A single turn carries every row of the set below to another of its rows. Some are shown first; where does it send the rows asked next?
Lapa: [-10.1 -25.3 -17.8   6.1  39.7  19.3  29.4  -0.8  -2.8  -9.7  37.9 -10.3]
Lugi: [ 11.1   1.0 -26.8 -36.9  -2.2  -2.4  11.2  14.5  13.8  24.8  -8.8   6.9]
Lami: [-13.0  17.8  -6.3   2.0 -17.4 -28.3   7.9 -23.0 -25.4 -26.2 -11.2  -6.5]
Lifo: [ 22.6 -24.3 -31.7  27.2  14.1 -26.0 -16.2   3.0   1.8 -30.6  -7.0 -17.7]
guku: [-14.2  12.6  28.3 -25.7  16.4  26.4  -0.2  -3.0  -8.5  12.1   1.5 -15.5]
keb: [-10.8 -26.2   2.7   6.8  -9.5  -9.3  -1.2   6.6  19.4  -0.2 -23.2 -46.8]
kuz: [ 29.4   0.7   4.4  24.1  -7.6  10.4  17.1 -23.8  12.2  -9.9 -12.9  28.4]
nos: [-11.8  -3.5   1.6   3.2  21.9  -0.2  -1.8 -16.4 -18.7  27.9 -23.6 -53.5]
neku: [ 18.4 -14.0  -2.3  32.0   9.1 -30.7  16.8   2.9  13.5  -3.8  20.2  19.6]
vek: [ 30.9 -28.8 -14.3 -14.3  20.2  25.4  -3.4 -37.7  -7.4   4.3 -12.0  28.7]
tesu: [ 29.6 -40.1 -12.1   1.4  -8.3   9.7  -5.5 -34.6 -22.7   6.9  24.3 -22.4]
Sunu: [-15.4  20.0 -21.4 -11.5   7.4   3.7  -0.7  24.6 -43.5   2.5  15.4  -1.3]
kuzu: [ 34.3 -27.1 -22.9  19.9 -13.4  -0.1   5.6  -9.7  24.0  12.8   8.9 -30.1]
savop: [-17.1 -37.9  -7.3  24.3  30.8  -8.2  14.5  -4.9  18.7 -13.4 -24.0  15.6]
zire: [ 11.8  14.1 -10.4  27.5  -3.9  -4.7  -7.6 -37.4  28.0  36.6  -4.8  11.0]
gen: [ -1.9 -12.7 -17.6  -2.0  49.6 -26.4   7.1  28.3 -18.5  15.0 -15.8   0.0]
Tede: [ 14.9  35.3  -4.7 -15.5  26.2 -10.2  -8.1  16.4 -23.4  12.7 -24.2 -13.1]
Dud: [ 15.1 -32.7 -31.5   5.6 -12.5 -24.8 -15.4 -33.1  -4.6  10.6   1.8  25.1]
refim: [ -0.6   9.4 -12.5  16.0  28.6  21.7 -18.8  33.5  11.3  -2.5  -9.9 -34.8]
ges: [-19.5 -50.4   5.1   4.6  11.1 -20.1 -29.2 -17.5   2.8 -19.7  -7.3  -6.2]
palu: [  0.7  -3.2 -42.6  24.5  21.0  24.7 -17.5 -28.4 -14.7   8.0 -38.8   3.3]
div: [ -5.4 -14.4   2.1   4.5  -7.2  10.6 -21.8 -18.7 -38.5  47.7   7.0 -19.2]
telu: [ 20.8  14.1 -29.2 -19.0  -5.7  34.9   1.1 -20.9 -26.2  -9.7  -3.2  12.5]
Pudo: [-27.7 -22.9 -40.1  -6.0  23.3  -5.4   1.2  20.4  13.5 -18.9 -15.0 -12.6]
bosi: [ 21.2  -1.1 -30.1   7.7  58.7 -13.5  -9.1  -3.1  -6.8  18.1   7.1 -32.5]
Befel: [ 23.3 -22.6  27.9  23.6  19.4   2.6 -25.9  14.8 -16.1   3.7   0.8  16.9]
viv: [ -5.7   1.1  -5.3 -18.9  10.8   0.7  14.5 -52.9 -17.2  30.0  13.2  11.2]
Sen: [-28.4  22.0  -4.3  13.4  -2.7  31.0  -8.6 -24.5 -35.3  -3.8  12.2  11.4]
dibiv: [ 12.8   2.9  -9.3 -34.1  11.4  17.6   0.4 -47.0  -9.4 -20.1   1.9 -28.0]
duz: [-16.3   4.9  -5.6  -6.7 -17.5  11.5 -33.7  23.3  -2.2  17.3  24.4  -9.9]

Lugi turns into Lapa
Pudo turns into neku
Now these:
gen turns into savop
viv turns into guku
keb turns into kuzu
ges turns into zire

